In the rows, 128 means zero.
One turn moves each row of this set onto another row. After a few examples, where does it send each row asked below?
suf: [105 122 120 144  88 133 122 158 137  90 120 178 103 117 123 115 130 140
 154 137 112 131 120]
dupez: [113 104 113 108 101 133 130 160 156 110 117 145 112 105 169 132 123 144
 153 148 131 129 122]
bol: [127 163 148 151 127 106 124 127 114 128 146 155 137 135  98 148 147 140
 153 113 105  99 134]
Mev: [112  98 102 130  87 120 129 143 152  75 124 154 130 127 119 123 152 143
 133 166 135 106 104]
Bosos: [133 118  95 110 176 119 148 130 126 122 147 107 159 105 149 107 137 104
 114 136 145 128 125]
dudis: [100 147 150 124 177 145 136 135 132 125 133 122 133 102 130 114  93 105
 130 141 131 127 126]
Fek: [139 133  98 111 162  97 155 126 127 118 147 105 145  99 145  97 136 111
 108 166 138 138 126]
puvi: [162 139 101 136 130  90 133 107 110 116 137 129 142 123  78 119 168 144
 122 118 138 128 113]
tekor: [147 142 104 143 130  83 109 100 103 132 154 130 133 116  83 123 153 155
 131 133 150 109 108]
Gupep: [113 167 159 152 137 129 113 124 114 119 128 155 118 130  87 128 118 132
 149 118 126 117 130]
lib: [147 175 142 131 126 127 122 128 115 137 129 150 111 129  85 146 136 133
 149 105 114 128 132]
Mase: [115 154 138 115 159 159 132 152 119 133 143 137 129 129 138 135 112  98
 138 125 125 125 142]
vutus: [153 126  90 137 138  79 127 103 108 111 142 132 156 121 113 119 172 143
 129 109 151 118 120]
nevu: [126 121 105 123 172 109 159 136 125 120 153 108 168  96 143 102 138 109
 115 144 113 115 120]
fumi: [147 130 106 145 142  69 137 107 115 114 146 129 163 108 111 119 169 148
 134 119 118 106 119]
Mupap: [146 120 101 104 166 114 153 125 135 124 150  96 155 111 115 116 145 110
 105 147 146 128 110]
nup: [118 154 125 113 162 147 127 145 116 149 155 119 121 103 125 119  96 106
 126 152 126 127 122]
nipan: [136 135 124 158 139  80 117  95 115 107 132 136 145 120  84 113 153 153
 134 123 149 114 112]
beb: [154 145 103 136 127  60 132  98 116 113 140 125 137 119 108 119 168 151
 131 138 145 124 123]
vuko: [130 181 147 139 116 106 116 124 111 125 139 153 109 146  99 144 143 135
 147 135 128 118 142]
Rek: [127 155 143  98 162 150 142 146 139 145 143 115 126 120 124 144 112 102
 131 134 122 130 128]
zuva: [107 154 149 127 162 147 144 155 126 131 152 137 143 125 128 132 116 100
 135 140  99 109 135]
kizu: [106 111 116 113  99 129 133 151 164  95 109 153 113  97 151 129 123 142
 152 150 113 125 113]
pema: [121 115 110 131  84 138 123 164 132  97 115 172 107 118 140 117 132 149
 149 142 120 131 126]
vizat: [128 173 138 139 131 131 104 132 100 142 151 150 110 130  84 137 117 131
 145 132 126 115 126]
nunis: [125 115 111 128 176  98 138 107 133 112 140 101 161  92 125  98 132 126
 112 147 155 121 108]
vanib: [103  81 105 119 111 105 134 138 166  97 139 133 137 107 151 128 143 136
 138 164 153 115 102]
mude: [112 114 108 132  84 132 130 151 144  79 109 168 111 113 123 114 137 146
 144 149 110 122 112]
dobib: [112  97 106 146  84 106 123 140 141  81 135 162 130 130 111 116 160 146
 137 151 145 113 107]
zuf: [ 97 109 123 116 112 128 134 157 163 106 123 147 112  92 161 125 113 129
 155 147 119 133 117]
fis: [118  85 103 113  98 116 129 150 156 101 133 138 134 120 156 134 148 146
 136 163 156 112 113]
devu: [114 167 144 113 151 143 141 152 122 130 145 129 118 128 134 125 109  97
 124 159 121 130 143]
lir: [134 163 136 145 125 120 112 125 104 125 136 161 124 146 100 146 150 136
 153  97 129 114 139]
mok: [140 125  91 116 165  98 131 116 121 138 158  99 145  87 124 109 131 127
 115 153 149 123 104]
lokiz: [108  92 113 111 102 117 135 139 172  91 120 138 128 111 147 138 141 141
 143 167 138 107 103]
vad: [124  97  99 135  80 123 124 154 134  86 129 161 126 135 127 119 156 151
 132 157 145 116 116]

nevu turns into zuva
nipan turns into nunis
lib turns into puvi
Now find these:
Mev turns into lokiz
nup turns into vizat
suf turns into dobib
pema turns into vad
beb turns into Fek
Bosos turns into Mase

